(in the rows, 128 means zero)
One turn moves every row onto another: examples first, then more rows asked:
k_454: [135 107 118 115 143 146 165 112 147 138 139 108  78 127  98 113 101 116
  90 122 121 144 130 144 175 121 158 163 131 138 140 109 193 139  96 139
 108 127 119 106 146 106 141 115 130  97 143  94  92 155 129 144 124 154
 115 134  87 143 114  99 122 137 111 127 145 139 111 141]
k_958: [164 171 107 178 119 154 109 105 150 115 139 164 148  97 139 135 120 140
 153 114 147  82 148 150 120 120 103 123 205 119 110 129 123 133 110 101
 141 114 133 141 117 151 144 136 110  98  70 144 131 127 113 118 120 121
 134 121 160  88  86 139 167 125 131 145 138 119 136 135]
k_901: [119 139 131 119 130 148 147 125 137 143 144 110  71 133 102 115  90 131
  97 112 173 142 172 146 168 108 153 170 113 150 135  98 164 120  91 163
 116 121 137  99 119  95 140 124 121 126 138 100 110 127 161 127 120 135
 114 113  93 143 132 101 116 134 113 111 142 129 139 161]
k_47: [136 150 130 176  95 164 120  96 132  97 133 109 159  99 139 132 107 109
 152 105 144 141 144 145 126 126 100 122 177  94  79 102 103 152 117  73
 139 113 133 147 133 144 140 144 107  99 118 126 136 142 116 129 110 116
 128 136 141 122 103 171 169 104 116 134 132 122 170 138]
k_650: [156 172 106 176 116 159 101 106 147 117 138 164 150 102 142 133 117 144
 147 105 155  80 148 157 122 123 100 122 200 121 115 124 125 134 107  97
 145 115 137 143 114 148 137 134 108 101  71 146 135 129 116 119 118 121
 133 122 160  93  92 136 169 124 129 145 140 114 141 139]
k_309: [112 142 120 135 133 134 136 105 136  86 115 151 132  77 147 134 106 139
 150 123 155  97 131 118 121 110 123 122 145 111  83 135 167 130 101 123
  90 138 161 181 124 125 124 149 117 112  98 120 165 140 140 132 109 102
 116 139  75  45 140 182 116 138 108 126 109 117 116 128]
k_588: [137 148 122 186  96 165 108 102 136 102 128 101 152 101 145 127 103 107
 144 104 153 133 137 144 125 126 100 112 178  98  90 111 111 155 109  75
 146 118 132 153 119 144 131 140 110  99 119 123 135 141 113 136 114 120
 132 132 146 127 114 165 167  93 114 131 132 115 177 148]
k_952: [139 140 135 105 143 139 178 118 144 138 145 116  72 126  97 128  87 123
 110 130 155 142 179 137 164  98 161 183 133 147 117 107 156 124 108 155
  96 114 125  86 130  98 157 130 130 125 145 100 106 125 145 119 133 141
 120 117  85 134 118 102 122 135 123 119 134 131 115 151]
k_911: [156 171 106 183 118 156  99 108 148 116 138 155 145  98 141 131 115 144
 149 109 154  78 146 152 121 121 102 120 201 123 119 130 127 135 107  99
 147 117 135 144 111 150 135 135 107 100  73 145 133 128 113 122 124 120
 133 121 161  93  92 133 164 122 131 146 139 112 142 142]
k_70: [149 158 133 123 123 141 120 117 139  91 134 116 124 116 151 118 122 131
 160 109 149 112 115 149 110 123  84 127 171 114 103 130 169 124  87  77
 134 157 139 154 105 139 141  96  88 121  75 143 146 180 108 123 139 126
 124 153 177  91 147 150 137  84 129 119 119 144 149 125]
k_20: [128 111 122 110 138 153 161 106 142 134 142 117  85 131 101 110 104 129
  91 114 127 154 130 149 174 128 155 163 115 132 142 100 189 133  97 142
 113 128 123 108 154 102 141 116 129 100 140  96  95 159 138 141 112 145
 112 132  87 142 110 101 124 146 113 120 149 145 119 133]
k_365: [163 171 103 182 124 153 103 111 150 114 136 154 145  98 141 135 116 137
 152 116 150  79 147 151 121 117 105 122 209 124 117 131 129 137 110  96
 143 121 131 142 110 149 140 137 111 102  73 140 132 128 108 118 126 123
 133 125 159  92  92 135 168 121 132 146 137 114 133 139]
k_255: [127 110 120 115 138 149 155 113 145 138 139 108  77 129 105 107 101 122
  83 118 126 146 129 146 176 128 157 159 121 137 143 107 195 134  91 142
 114 131 123 112 147 103 138 114 127  99 138  93  93 157 138 144 118 149
 112 135  91 146 115  98 123 139 110 124 145 143 118 146]
k_702: [150 146 125 177 105 155 127  97 140  95 130 105 155  95 137 138 100 101
 160 115 140 134 146 138 127 115 103 128 189  97  77 114 102 159 121  68
 133 114 122 140 127 149 147 142 111 100 122 125 134 139 105 129 123 123
 135 135 141 117 104 169 171  98 117 139 132 116 159 139]
k_107: [128 142 138 106 130 150 167 116 138 139 148 130  81 131  97 125  94 133
 106 117 162 150 178 147 166 106 159 179 115 141 121  94 154 116 104 161
 105 111 138  90 133  96 149 125 126 123 138 101 113 127 163 122 117 135
 116 114  86 137 118 107 124 141 121 113 143 135 131 144]
k_169: [128 125 133 116 123 144 132  97 136 143 135 123  71 130 106 140 112 128
 118 147 148 121 145 138 167 113 166 155 123 120 174  92 183 131 105 148
  99 163 153 122 120  92 132 134 138 129 119 118  79 133 164 133 131 122
 128 131  82 146 134  97 121 128 107  98 144 129 134 135]
k_315: [104 143 114 146 134 135 124 110 137  89 108 137 124  76 152 131 103 138
 141 116 162  92 127 119 123 109 124 111 143 114  95 138 175 132  90 122
 100 147 161 189 112 125 117 148 117 114  92 119 165 140 141 138 113 108
 111 138  79  54 152 175 114 133 106 125 106 112 122 143]
k_944: [141 121 135 115 133 134 140 100 136 142 135 120  67 129 104 145 108 120
 122 160 139 120 146 130 167 105 171 160 136 120 167 101 183 135 108 142
  89 163 145 115 120  97 141 136 147 131 125 116  75 127 155 133 136 127
 130 134  77 142 135 100 123 127 111 105 141 130 121 133]
k_771: [147 161 138 114 122 148 130 112 137  86 139 130 129 117 150 126 125 136
 165 106 145 120 114 151 109 130  79 135 167 111  96 121 160 120  95  79
 131 152 143 152 111 137 142  96  87 119  75 145 150 182 113 118 128 123
 120 153 172  87 140 156 142  90 135 117 120 150 146 119]
k_241: [139 120 140 109 131 139 152  91 134 140 137 131  76 128  97 149 110 125
 130 159 134 125 153 132 167 105 166 166 131 116 156  97 175 129 116 146
  86 159 146 112 133  94 143 136 145 125 127 117  77 132 158 125 134 123
 134 133  69 138 123 100 126 135 112 104 141 135 115 120]
k_26: [161 158 133 118 134 135 134 116 145  88 139 118 124 114 149 127 119 123
 171 119 141 114 119 142 108 119  86 136 178 113  94 134 168 127  95  72
 125 152 136 145 108 143 149  99  93 121  76 145 143 177  97 122 145 130
 124 156 175  88 146 152 141  83 135 126 117 144 137 124]
k_518: [135 138 124 122 140 139 157 127 146 141 143 102  67 126 100 122  83 121
  97 126 162 133 174 132 167  94 165 171 132 152 129 112 169 127  99 156
 108 122 129  92 116  98 148 124 130 126 139  99 104 121 143 128 133 143
 119 117  92 140 135  94 116 129 112 124 136 126 126 164]
k_753: [129 123 141 106 122 148 142  89 132 137 139 136  78 130 104 144 115 133
 126 148 142 131 149 140 165 114 166 160 121 116 163  88 171 126 111 149
  93 161 155 120 131  92 137 136 143 126 121 118  82 135 171 129 126 121
 130 133  72 140 124 105 123 137 109  95 146 135 130 122]
k_221: [133 113 120 104 144 147 170 105 143 136 145 122  82 129 100 117 100 124
  95 122 120 149 133 148 176 126 160 169 125 132 133 102 189 135 101 141
 109 125 121 105 158 106 146 115 131  96 138  96  91 157 133 137 117 150
 112 136  87 136 109  99 125 144 116 130 145 145 109 133]
k_694: [147 146 121 186 105 155 116 106 140  98 127  90 149  97 141 131 101  98
 150 113 143 129 143 134 125 114 102 118 187  99  87 117 112 158 113  68
 137 116 124 144 117 146 138 142 111 101 123 125 128 137  99 135 125 124
 132 135 147 122 114 160 168  91 112 138 132 112 166 154]
k_754: [116 139 108 151 136 128 133 116 141  87 108 130 121  77 146 134  99 130
 140 127 159  84 126 107 122 100 129 114 155 117  95 148 179 140  90 118
  91 149 154 179 112 126 121 148 120 118  97 121 160 137 123 138 120 108
 113 139  80  52 154 171 115 127 106 132 102 107 116 144]
k_925: [122 142 115 140 139 124 144 109 143  83 110 146 126  73 144 139 104 132
 153 132 151  91 132 112 120 101 129 123 155 112  83 147 169 136 100 118
  82 142 151 175 120 128 129 153 121 113  97 123 159 137 126 133 121 112
 117 140  74  46 141 175 118 134 108 131 105 115 107 132]
k_96: [159 159 137 110 129 141 137 106 141  84 139 130 131 114 146 131 123 128
 174 117 140 122 118 145 107 125  85 138 173 110  88 130 159 122 101  75
 125 145 140 145 115 138 148  99  92 119  79 145 146 181 104 117 137 125
 124 156 169  85 137 158 142  94 137 125 118 150 138 112]

k_454 moves to k_221
k_518 moves to k_952
Now these:
k_96 moves to k_771
k_753 moves to k_169
k_309 moves to k_315
k_47 moves to k_588

One turn moves every row onto another: examples first, then more rows asked:
k_859: [126 121 147 175 167 141 141 128 135  96 151 158 146 119 134 120 117 103]
k_208: [177 170 141 119 143 105 176 122 110 157 162 144 165 110 135 124 140 161]
k_406: [186 107 169 182 158 104 147 118 151 105 167 122 158 133 119 129 114 140]
k_113: [151 111 146  98 156 128 129 138 109 152 117 123 106 131 152 102 139 109]
k_88: [185 171 143 114 151 126 184 118 132 161 161 148 163 116 134 119 149 150]
k_559: [164 120 144 113 160 133 143 136 163 101 138 136 116 127 180 149 118 143]
k_610: [163 179 162 115 143  95 169 126 112 154 160 146 164 113 120 109 139 156]
k_629: [153 119 125 144 155 122 100 123  99 165 124 120 138 155 144 116 133 117]
k_453: [153 132 140 158 142 153 145 143 178 124 142 140 155 159 166  96  98 133]
k_220: [157 108 130 120 145 114 118 134 118 171 124 122 149 149 168 108 115 108]
k_392: [171 180 167 119 152 117 158 110 114 148 165 150 166 116 109 113 139 140]
k_825: [186 101 188 158 154 105 165 148 188 128 149 137 146 138 128 109 129 147]
k_345: [152 135 141 156 162 149 162  93 133 128 152 109 123 136 113 108 112 169]
k_767: [178 132 209 148 167 106 151 124 108 113 139 157 155 142 110 118 137 155]
k_992: [147 108 129 138 156 121 118 114  89 162 131 115 137 139 150 113 130 102]
k_181: [206 135 158 146 129 124 167 161 125 117 153 139 160 129 154 121 131 177]
k_86: [140 109 146 118 145 125 128 147 125 175 122 137 136 139 152  89 137  93]
k_197: [201 102 161 164 159 116 165 130 153  98 163 115 126 119 130 137 134 153]
k_572: [197 121 166 161 143 140 172 152 147 129 159 168 178 122 142 129 151 134]
k_955: [182 130 198 172 149 142 152 113 134 132 163 153 169 144 119 117 157 137]
k_87: [161 114 119 118 149 148 124 134 104 141 137 116 124 126 147 109 129  93]
k_442: [155 118 125 128 138 112 101 148 128 177 124 129 146 153 161 113 132 114]
k_176: [153 126 128 141 163 139 187 152 143 117 139 144 121 102 108 100 114 150]
k_375: [160 120 131 109 155 128 111 151 114 147 111 135 104 133 138 114 142 115]
k_684: [140 118 144 158 177 105 153 121 119 119 116 134 124 145 167 126 104 172]
k_873: [181 171 154 123 158 125 172 111 133 159 160 154 181 122 119 112 136 137]
k_546: [104 125 192 156 150 115 140 121 142 127 143 140 109 135 154 109 144 143]
k_797: [142 115 162 103 175  98 166 140 166 127 132 164 139 113 118 132 106 139]
k_142: [143 113 147 122 151 125 113 151 133 171 115 146 127 141 144 104 151 100]
k_367: [123 111 161 136 149 103 156 113 180 160 165 150 163 126 146 146 135 137]
k_860: [178 106 195 153 152 104 164 145 162 102 156 125 121 119 113 111 140 147]
k_766: [164 118 110 140 152 147 110 140 102 142 129 125 122 132 135 113 139 106]
k_829: [138 133 140 144 126 116 135 104 156 138 184 104 158 137 144 130 105 165]
k_639: [176  99 177 176 152  76 160 136 157 127 153 125 157 138 133 122 119 162]
k_39: [187 135 197 128 136  91 143 141 119 114 154 141 156 136 148 140 132 176]

k_629 moves to k_766
k_572 moves to k_39
Now these:
k_345 moves to k_176
k_873 moves to k_208
k_453 moves to k_684
k_992 moves to k_87
k_639 moves to k_406

